In the data rows, the value 128 means zero.
Here are some points, one per row:
[138 103 104 113 121  71 130 105 194 157 123 126 194 199 142  93  93 171
  75 179 155 122 130  69  79 137  79  50 159 139 205 148 206 130  94 206
 186 147 120  69 144 156 131 165 159 136 101 123 195 131  95 156 143  81
 148 130 171 107 136 162  94]
[144  91 117 118 135  73 138 151   0 148 115 184 140  85 115 100 129 213
 143 128 165 169 159  58  92 131  37 119  83 135 169 114 100 140 107 130
 149  99 186 149 101 111 118 102 145 176  82  84 137  69 209 145 109 132
 118 141  26 125 171 100 110]
[101 156 133 125 187 213 112 150 143 135  90 199 103  72  26 124 140 156
 123 125  77  88 119 165  94 141  80 131 171 122  83 138 190  95 106 126
 121 214  74 119 139 174 193 103 145  99 101  47 134 149 158 108  84 100
 148 207 138  96  72  81 124]
[141  56 136  10  82 123 121 152 113 122 121 109 128  89 168 136 104 126
 164 181 170 148 199 123  93 164 139 170 122 162  98 159 125 159  91 163
  26 159  78 110  36 111 119 111 114  85  80 150 160 201 134 129 100  91
  91 116 153 172  81 168 185]
[141 119 100 104 140 132 149 206 125 127 173 113 114 211 131 129 147 189
 119  85 133  85 106 202 111 138 147  94 147 133 169  61 172 197 201  82
 103 136 187 113 109  74 127 114 100  80  59 110  83 148 115 161  97 152
  42 111 155 147 162 111 101]
[137 130  87 203 176 139 175 113  75 136  74  81 130 204 106 123  74  97
 185 101 148 123 146 152 124 148 159  79  99  82  89 196 111 127  75 140
  85 187 101  82 136 166 130  90 199 146 178 122 149 123  73 125 122 150
  76  60 114 153 240  92 195]
[187 103  75 136  53 157 164 119 114  92  61 100  72  77  85 110  86 163
  60 154 100  90  86 131 105 112 154 111 117 126 101 163 122 111  83 125
 195  91 169  65  95  51 179 117 115 148 107 146  74 106  29  61 156 147
 145  74 109 117  21  99 136]
[ 60 174 180 116 117  92 170 168 166  60 160  81 155 115  52 158 116 155
  92 194 123  54 167  80 124 178 138 157  73 163 173  65 110 125  95 112
 166  76 175 177 141 234 122  94 172 123 152 142 118 133 138 146  94 160
 106 113 178 193 144 131 207]
[169 121 139 145 127 132 177 116 137 170 111 118 103 113 112 119 238  92
 117 182 161 103 115 112 218  95 103 118 182 140 107  49 108 143  81 206
  52  81 156 191 165 154 144 151  81 161  97 134 167 184 103 114 144 138
 103  76 155  72 170  87 134]
[141 167 141  96  99 162 119 156 103  99 190 183  91 168 171 127 131 233
  96 216  62 118  97 148 148 126 124 138 169  78  86 195 118 113  52  90
  72  99 138 187 162 111  60 136 170 118 186 141 123 128  65 101  60 126
 123 166 125 119 150 178  63]
[128  94 199  86 211 168 165 223 133 156  89  88 185 102 131 115 145 109
  89  94  92 144 130 130 148  96 118  78 114 209  71 124 122  74 129  65
 136 140  75 136 117 106  70 187 110 147 158 139 157   0 134 149 178 126
 106  95 160 123 125 142 134]
[150 116 157 107 105 148 102  84 141 150 139 160 158 160 151 221  91 189
 119  73 174 171  93 141 174 121 137 125  44 119  85 133  46 179 101 113
 166 171 116 110 132 182 139 207 119 135 103  64 114 146 144  71 116 185
 172 100 232  97 112  90  87]
[105 144 139  93  88  78 123 146 121 135 161 109 134 133  98 172 152  67
 182 118 111 117  50 100  27  90 168 135  65 162  68 194 186 106 170 138
  98 125 157 162 200 136 181  99  87  97 100 128 123  85 103 104 115  84
 188  81 116  80 171 125  73]
[150 133  94 170 199 114 118 145 133  34 171 150 133 106  96 169  59  95
  75 113 111 164 185 169  67  90 109 149 121 156  62 115 110 234 150 184
 107  93 131 117 184  93 129 141 137 234  90 180 154 142 135 148 173 123
 117 211 134 104  97 115 151]
[ 32 158 109  76 113 139 112 115 155  89 159 101  97  81 127  73 151 138
 135  61 126  82 114  57 255 147 145  99  91 121 101 181 161 163 133 175
 134 188 151  81  79  39 114 149 161 173  95 195 148 135 160 177  87 172
 178 134 102 124 156 110 149]
[ 61  79 118 128 116 162 230 136 127  90  95 126 141 192 122  44 126 177
 129  56 198 105 122  68 139  94 233 140 151 129 182 136  93 112 117 136
  49 116 143 144 177 167 135 149 109 134 162 104  63 152 149 131 165  94
 126 169  79 117  53 185 122]
[157 191  86  45 135 139  96 129 110  58 115 189  85 136  88  77 131 146
 176 133 176 160 171 132 149 129 128 104 130 113 210 128  89  61 208  95
 128 155 147 173 159 127 122 156 165 165  96 198 164 142 143  86 197  82
 135  74 178 173 168 164 148]
[132 134 126 150 106  84 142  93 147  98 159  82 133 131 101 114  80 106
 123  96 127 129 179 163 146 140  88 146 192 157 103 104 152 121 113  80
 123 199  65 196  89 134 135  87  68 192 121  27  98 133  97 161 149 203
 196  69  78 140 150 200  60]
[ 87 195 108 185 110 149 136  66 111 187 156 136 210 154 127 101 146  82
  69 149 102 182 187 132 134  61 119 141  56 115 156 117 156 129 152  58
 102 132 131 173 113  88  82 145 174 103  83 114 106 170 117 134  72  86
 130  70  89 102  56  98 186]
[132 138 181 220 165  92 186  88 160 193 142 138 139 102 178 103  90 109
 196 130 117  71  97 143 122 124  96 102 147  93  84 181  86 148 138  57
 128 100 171 150 105 149 191 158 125  85  64 139 221 128 162  75 145 153
 119 157  99 205  94 162 107]
[146 142 189 184 127 127 134 164 174 161 100 158  39 130 143 140 150 163
 108  98 151 204 122  85 110 114 238 207 166 101 108 112 153 110 169 152
 167 164 182 108 147 109  55  54 135 144 122  61 232 118 115 156 128 128
 150 103 151 188  98 128 162]
[105 157 171 112 129 129 111 118 126  93  66 133 180 152 187 169 183  99
 138 118 143  86 175  99 119 246 152 195 152  99 114  81 131 126 184 199
 119 141 143 153 118  79 146 147 228 127 126  95  99  78  53  54 155 135
  99 143  91  90 105 130  70]
[168 113 148 151 122 141  53  44  91  68  82 154 158  99 127 174 123 103
  86 169  98 115 114  63 134  25 112 116 162  97  86  94 126  71 180 118
  98 148 180  47  74 207  92 126 106  79 107 136  86 152 137 186 160 122
  66 148 123 129 207 160 117]
[142 125  61 114 194 211 121  98 119 195 107 183 120 135 169 162 141 100
  80 147 134 139  87 105 123 162 117  79  82 117 122 127 170 181 129 150
 117 109 147 205  98 153 131  73 118 103 194 144  84 112 151 174 215 168
 221 116 138 213 110 154 135]
[121  96 167 126 147 143  58  67 151 211  80 122 138 107  86 110 109 200
 133 108 103 173 136 164  96 151 163 138  83 213 133 101 123 128 184  99
 111  72 135 134  94 129 176 161  91 134 209 158 177 182  55 132 119 187
 131 194 103  83 171 150 123]
[132  75 136 127 128  49  73 163 115  89 107 114 137  68 170  38 156 131
 109  98 134 183  68 153 140 172 139 165 129  65 140 135 201 125 115  86
 112  89  45 120 194 185 109 177 149 122  52 176  71 133  95 166 129 163
 163 127 105 173 133  54 175]
[160 171  79 129  98 170 156  85 179 139 184  70 136  64 130 116 114 154
 190 129 149 147  61 149 107  89 123 176 118  91 181 121 168 150 137 150
 108 119  81 138  35 189  84  84 141 182 139 160 129  48 140 111 143 142
  45 139 150  77 107 102  58]
[ 79 133 151 152 133 102  39 155 179 156 100  89  95 114 123  84 145  86
 117 123 120 122 147 104 101  74  86 114 143  82 196 119  68 193  89 108
  71  89 124  99 107  52 158  99 109 124 157  74  53 104 121  59 119  74
 144 160 218 181 184 141 121]
[140  94 143  99  79 141 164 147 146 176 157 133 109 112 106 161  34  96
 101  92  70 122 137 164 208  84  91 196 119  92 218 154 112 112 148 224
 150 180 145 144 207 105 173 161 116  45 173 136 107  92 128 115 160 162
  87 116  60 153 164 142 149]
[ 74  68 101 173 158  92  54 103 130  98 162 119 106 158 114 122  96 118
 238 132 132 135  60 124 135 125  66 122 170 181  83 103 113 124 107 124
 196 157 172 205 106 108  72 165 108  72 173 114 125 128  87 137 189  76
  98 138 143  83  85  90 188]
[161 118  69 126 132 167  93 195 146 151 162  85 124 154 152 149 109 119
 200 203 103 105 201  30 111 122 198 149 118  63 108  41 130  84  81  97
 192 128  68 118 162  69 136 159  89 127 130 153 127 171 166 136 136 163
 130 166  92 114 142  99  93]
[159  62 126 146 119  70  39  70 106 152 167 155  90 164 134 148 195  90
  93 111  50  22 129 199  96 123 201 132  93 134 148 119 149 113 106 137
 133 142 105 115 108 167 127 157 121 210 191 124 146  87 214  97  98  93
 108  94  99 122  76 131 156]
[ 72 151 194 120 113 106 123 142  88 109  80 153 192 213  88 201 161 106
 137 213 232 140  91 228 159  82 124 137 188 121 149 131 165 143 121 111
 163 108  87  92 117  90 135  77  89 124 142 202 151 119 186  92 119 170
 161 174 100 138 120 122 137]
[ 78 166  81 111 104 113 152  72 124 184 222  95  83 130 120 119 154 123
  45 125 208 168 140 149 106 196 110 162 193 175  62 136  97  40 127 126
 137  98 144  62 147  96 141 170 163 112 150 154  82 134 176 138 139  84
 103 152 142 195 162  84 106]
[133 125  68  46 151 119 212 113  80  90  98 126 145 115 221 148 146  69
 177  56 114 135 183 164 154  85  58 154 134  97 149 116 177  89 138  92
 183  62 194  99 139 152 128 111 109 148 175 122 166 166  83 136  37  85
 154 191 189 140 135 114 130]
[140 156 139  77  95 128 138 141 143 117 179 189 113  98 177 138 109  67
 140 121 127 122 102 110  80 151 133  75 233 120 175 122  51 156 146  73
 114 100  95  70 145 122 166 123 173 107 168 103 146 121 144 198 107 184
 150  83 113  20 118 130 199]
[169 150 194 196  64 153 101 111 110  97  78  75 142  66 114 119 136 134
 161 106 135 153 183 171 138 174 119  42 100 118 125 121 136 170 141 145
 163 129 119 163 218 122 131  99 119  70 179 166 152 161 208 205 100  63
 118  82 149 140  92 131  47]
[166 133 137 205 126 143 206 128 133  87 127 174 118 180 137 132 177 155
 175 167  47 156 114  80 160 187  97 185  97 204 140 190 123 140 190 145
 141  70  37  71  99 118 115 129  70 104 142  94  80 148 171 102 140 105
 145 125 150 112 152 147 154]
[155 152 109 176 190 118  99 212 152 182 130  91 120 102 165 153 125  66
  98 107 111 140  90 177 166 167 163  61  80 170 149 171  34  74 106 174
 190 177 118 144  94 178  94  58 103 119  49 133  90 150 100 116  94 103
 151 185  86  73 103 184 103]
Along one direction, these points spread out more than along any other. Take the direction at right angles to it along which they spread out most. Go by this last direction. Where along it does each point below lie, from 0 to 99? 50 is the average, and the first point above lies past it. One standard deviation of the points above along it is 16.
[138 103 104 113 121  71 130 105 194 157 123 126 194 199 142  93  93 171
  75 179 155 122 130  69  79 137  79  50 159 139 205 148 206 130  94 206
 186 147 120  69 144 156 131 165 159 136 101 123 195 131  95 156 143  81
 148 130 171 107 136 162  94] 54
[ 79 133 151 152 133 102  39 155 179 156 100  89  95 114 123  84 145  86
 117 123 120 122 147 104 101  74  86 114 143  82 196 119  68 193  89 108
  71  89 124  99 107  52 158  99 109 124 157  74  53 104 121  59 119  74
 144 160 218 181 184 141 121] 53
[150 133  94 170 199 114 118 145 133  34 171 150 133 106  96 169  59  95
  75 113 111 164 185 169  67  90 109 149 121 156  62 115 110 234 150 184
 107  93 131 117 184  93 129 141 137 234  90 180 154 142 135 148 173 123
 117 211 134 104  97 115 151] 65
[132  75 136 127 128  49  73 163 115  89 107 114 137  68 170  38 156 131
 109  98 134 183  68 153 140 172 139 165 129  65 140 135 201 125 115  86
 112  89  45 120 194 185 109 177 149 122  52 176  71 133  95 166 129 163
 163 127 105 173 133  54 175] 42
[169 150 194 196  64 153 101 111 110  97  78  75 142  66 114 119 136 134
 161 106 135 153 183 171 138 174 119  42 100 118 125 121 136 170 141 145
 163 129 119 163 218 122 131  99 119  70 179 166 152 161 208 205 100  63
 118  82 149 140  92 131  47] 73
[132 134 126 150 106  84 142  93 147  98 159  82 133 131 101 114  80 106
 123  96 127 129 179 163 146 140  88 146 192 157 103 104 152 121 113  80
 123 199  65 196  89 134 135  87  68 192 121  27  98 133  97 161 149 203
 196  69  78 140 150 200  60] 43
[132 138 181 220 165  92 186  88 160 193 142 138 139 102 178 103  90 109
 196 130 117  71  97 143 122 124  96 102 147  93  84 181  86 148 138  57
 128 100 171 150 105 149 191 158 125  85  64 139 221 128 162  75 145 153
 119 157  99 205  94 162 107] 66
[ 78 166  81 111 104 113 152  72 124 184 222  95  83 130 120 119 154 123
  45 125 208 168 140 149 106 196 110 162 193 175  62 136  97  40 127 126
 137  98 144  62 147  96 141 170 163 112 150 154  82 134 176 138 139  84
 103 152 142 195 162  84 106] 47
[157 191  86  45 135 139  96 129 110  58 115 189  85 136  88  77 131 146
 176 133 176 160 171 132 149 129 128 104 130 113 210 128  89  61 208  95
 128 155 147 173 159 127 122 156 165 165  96 198 164 142 143  86 197  82
 135  74 178 173 168 164 148] 58
[133 125  68  46 151 119 212 113  80  90  98 126 145 115 221 148 146  69
 177  56 114 135 183 164 154  85  58 154 134  97 149 116 177  89 138  92
 183  62 194  99 139 152 128 111 109 148 175 122 166 166  83 136  37  85
 154 191 189 140 135 114 130] 74
[161 118  69 126 132 167  93 195 146 151 162  85 124 154 152 149 109 119
 200 203 103 105 201  30 111 122 198 149 118  63 108  41 130  84  81  97
 192 128  68 118 162  69 136 159  89 127 130 153 127 171 166 136 136 163
 130 166  92 114 142  99  93] 42
[ 32 158 109  76 113 139 112 115 155  89 159 101  97  81 127  73 151 138
 135  61 126  82 114  57 255 147 145  99  91 121 101 181 161 163 133 175
 134 188 151  81  79  39 114 149 161 173  95 195 148 135 160 177  87 172
 178 134 102 124 156 110 149] 20
[ 61  79 118 128 116 162 230 136 127  90  95 126 141 192 122  44 126 177
 129  56 198 105 122  68 139  94 233 140 151 129 182 136  93 112 117 136
  49 116 143 144 177 167 135 149 109 134 162 104  63 152 149 131 165  94
 126 169  79 117  53 185 122] 17
